In the rows, zero is written as 128.
Each path below is one point turned by a fixed rotation once a step. After each direction that follows a path, write how fast that rotation turns it, in degrees per step (0 if it stays still).
Each turn is a multiple of 5 degrees from 10 to 175, or 0.
Each row of a path follows its step; steps can be skipped.
path 1
step 0: [125 130 117 126 139 133 120 141 116 135 129 125 124 117 122 122 118 115
 125 130 125 138 128 140 137 126 127 142 135 146 127 144 132 123 113 127
 138 140 136 119 126 131 117 122 127 122 137 114 128 118 134 126 121 126
 113 128]
step 1: [128 129 122 127 133 112 107 129 133 133 122 124 142 121 132 116 155 132
 122 131 132 125 126 122 105 134 126 131 135 131 119 140 117 131 127 135
 138 135 121 125 120 121 137 133 134 118 129 136 129 133 125 126 128 115
 124 128]
step 2: [125 129 133 123 128 141 131 128 137 130 129 131 140 130 134 117 123 137
 123 125 133 116 138 120 127 137 110 135 120 133 135 114 128 126 104 144
 128 136 128 131 132 125 127 151 118 125 124 133 127 130 142 139 125 142
 135 128]
step 4: [136 121 114 113 116 127 128 118 129 117 128 133 134 129 136 130 135 125
 111 136 130 134 114 135 117 113 132 134 122 127 139 137 108 127 127 134
 136 133 125 134 133 114 115 126 148 131 129 131 128 140 126 130 133 133
 117 125]
step 5: [119 117 122 112 134 129 129 121 126 137 113 121 139 129 121 138 131 133
 144 119 130 122 130 124 129 130 136 135 123 130 129 108 123 144 113 125
 127 138 132 132 118 139 132 121 129 124 139 128 121 142 135 134 118 148
 121 126]
step 6: [142 132 131 121 136 127 122 132 129 126 128 138 132 131 119 120 126 145
 140 119 134 124 113 143 142 121 113 130 128 131 130 143 133 123 123 122
 125 133 130 131 126 138 143 135 138 115 127 129 122 114 128 109 121 131
 120 121]
step 7: [130 138 146 135 128 125 122 111 132 117 139 110 121 128 140 131 137 131
 123 138 120 116 119 128 107 114 120 132 127 125 134 131 126 125 124 129
 123 126 124 114 128 120 138 130 134 129 124 115 121 138 130 128 132 141
 119 126]
step 8: [126 118 129 134 121 133 133 120 113 131 122 135 120 128 132 136 128 132
 126 134 119 118 135 123 127 134 144 116 123 138 138 116 120 145 112 120
 140 128 136 142 140 126 139 135 124 122 111 124 119 121 125 125 122 142
 134 123]
step 9: [126 130 120 117 134 127 135 116 117 129 130 137 121 149 130 127 124 125
 128 134 132 124 129 142 134 111 131 139 137 138 117 128 119 123 138 125
 131 141 117 129 127 145 131 133 122 134 137 125 119 114 119 108 130 132
 135 140]
step 10: [106 132 122 124 128 130 115 135 125 130 140 113 120 121 123 125 139 123
 132 126 126 136 111 122 123 111 140 142 128 132 143 128 131 120 128 138
 130 132 123 123 136 128 134 132 137 126 130 119 147 133 117 120 120 132
 132 118]
Directions:
[127 129 128 127 127 126 127 127 125 131 131 127 126 126 129 125 129 126
 131 131 125 125 127 129 127 125 126 127 130 128 130 127 129 135 129 123
 127 127 126 127 131 131 130 128 128 130 125 124 129 123 132 127 128 126
 129 129]  35
[128 129 126 126 124 129 124 125 126 129 125 130 129 125 128 127 129 129
 127 133 131 131 129 126 127 130 127 125 125 128 128 121 129 129 128 128
 129 126 131 126 126 132 130 130 128 129 129 132 126 127 127 128 129 129
 127 132]  110
path 2
step 0: [140 135 131 123 132 116 124 121 117 127 110 128 124 136 128 111 119 129
 123 121 124 134 132 130 138 121 134 125 136 128 123 138 119 112 120 122
 133 137 124 128 111 125 140 119 127 127 109 132 131 117 121 111 115 131
 129 129]
step 1: [124 112 129 142 131 128 132 121 119 137 143 126 134 139 119 124 130 129
 130 123 138 126 152 123 123 128 131 128 126 133 133 115 125 114 133 138
 127 133 133 124 121 110 137 133 139 122 120 138 133 128 114 115 132 135
 129 121]
step 2: [121 136 135 128 144 132 133 131 147 136 137 137 130 132 122 136 137 114
 121 133 138 132 136 126 125 144 116 133 127 126 120 110 121 135 128 134
 123 120 130 140 119 125 130 136 131 117 137 136 106 127 123 138 129 126
 130 133]
step 3: [135 143 128 125 123 132 114 140 140 132 114 133 117 120 139 128 129 113
 120 144 116 122 125 124 133 125 131 121 133 142 115 118 136 121 133 127
 127 115 119 130 130 135 121 133 117 124 141 127 130 125 124 130 144 132
 126 117]
step 5: [125 112 132 120 126 132 131 127 123 125 140 142 119 141 126 118 134 133
 131 126 132 117 122 124 119 132 130 138 136 125 134 139 117 127 123 125
 132 119 137 126 129 123 115 113 128 123 121 129 135 109 152 132 113 131
 126 141]
step 6: [122 134 125 116 129 125 123 132 132 114 134 121 139 133 116 131 122 143
 125 135 140 127 134 110 123 119 146 140 131 138 128 133 122 131 133 125
 120 119 136 133 136 114 117 125 134 122 135 117 136 129 116 131 134 113
 136 140]
step 7: [138 139 123 113 138 120 121 125 131 128 136 117 140 127 130 116 109 122
 124 119 118 135 143 127 127 132 120 130 121 113 125 132 133 143 129 118
 126 131 124 128 133 128 120 142 115 143 131 129 123 129 114 132 134 124
 141 127]
step 8: [152 112 119 139 127 140 135 132 119 113 138 136 124 118 133 133 128 126
 134 114 113 134 126 133 130 123 123 134 127 117 115 125 138 132 135 136
 120 122 120 132 128 126 133 140 127 140 130 129 130 124 135 127 136 142
 125 116]
step 9: [122 132 143 143 128 150 140 144 114 112 127 135 129 119 134 130 126 134
 136 133 139 129 116 131 143 130 122 134 122 130 126 125 130 130 130 130
 131 129 133 126 121 133 136 119 135 129 126 119 116 144 138 130 116 120
 134 120]
step 11: [124 118 106 125 136 115 129 110 135 137 123 124 134 135 123 143 122 138
 118 129 125 131 125 121 125 141 138 129 128 127 122 136 130 125 114 132
 138 134 127 127 136 135 139 124 129 133 140 122 135 142 124 119 133 134
 111 133]
Directions:
[127 130 128 125 132 124 130 125 129 125 127 128 129 127 128 127 128 127
 129 131 132 127 129 128 132 129 124 129 127 129 127 128 125 130 123 126
 128 129 129 129 126 129 132 129 128 133 131 128 126 128 131 127 125 125
 128 127]  155
[126 126 127 127 131 125 122 129 127 127 125 126 128 126 126 128 127 129
 129 128 125 126 129 126 123 127 131 126 124 127 130 132 127 128 126 128
 127 126 130 129 127 125 128 126 125 129 126 128 131 128 129 131 124 126
 124 132]  55
[127 127 131 130 127 135 126 129 131 130 126 126 129 132 127 127 127 128
 130 126 131 129 130 129 127 127 126 127 132 130 131 129 128 129 124 130
 129 125 128 128 127 124 129 129 132 129 132 126 128 129 130 131 130 125
 129 132]  90
[132 131 125 127 125 129 125 124 131 129 129 124 128 128 130 128 128 126
 129 126 125 127 128 124 128 127 128 125 130 127 126 129 130 125 124 130
 130 131 129 128 129 129 131 125 124 131 128 126 126 126 126 125 130 125
 130 128]  100
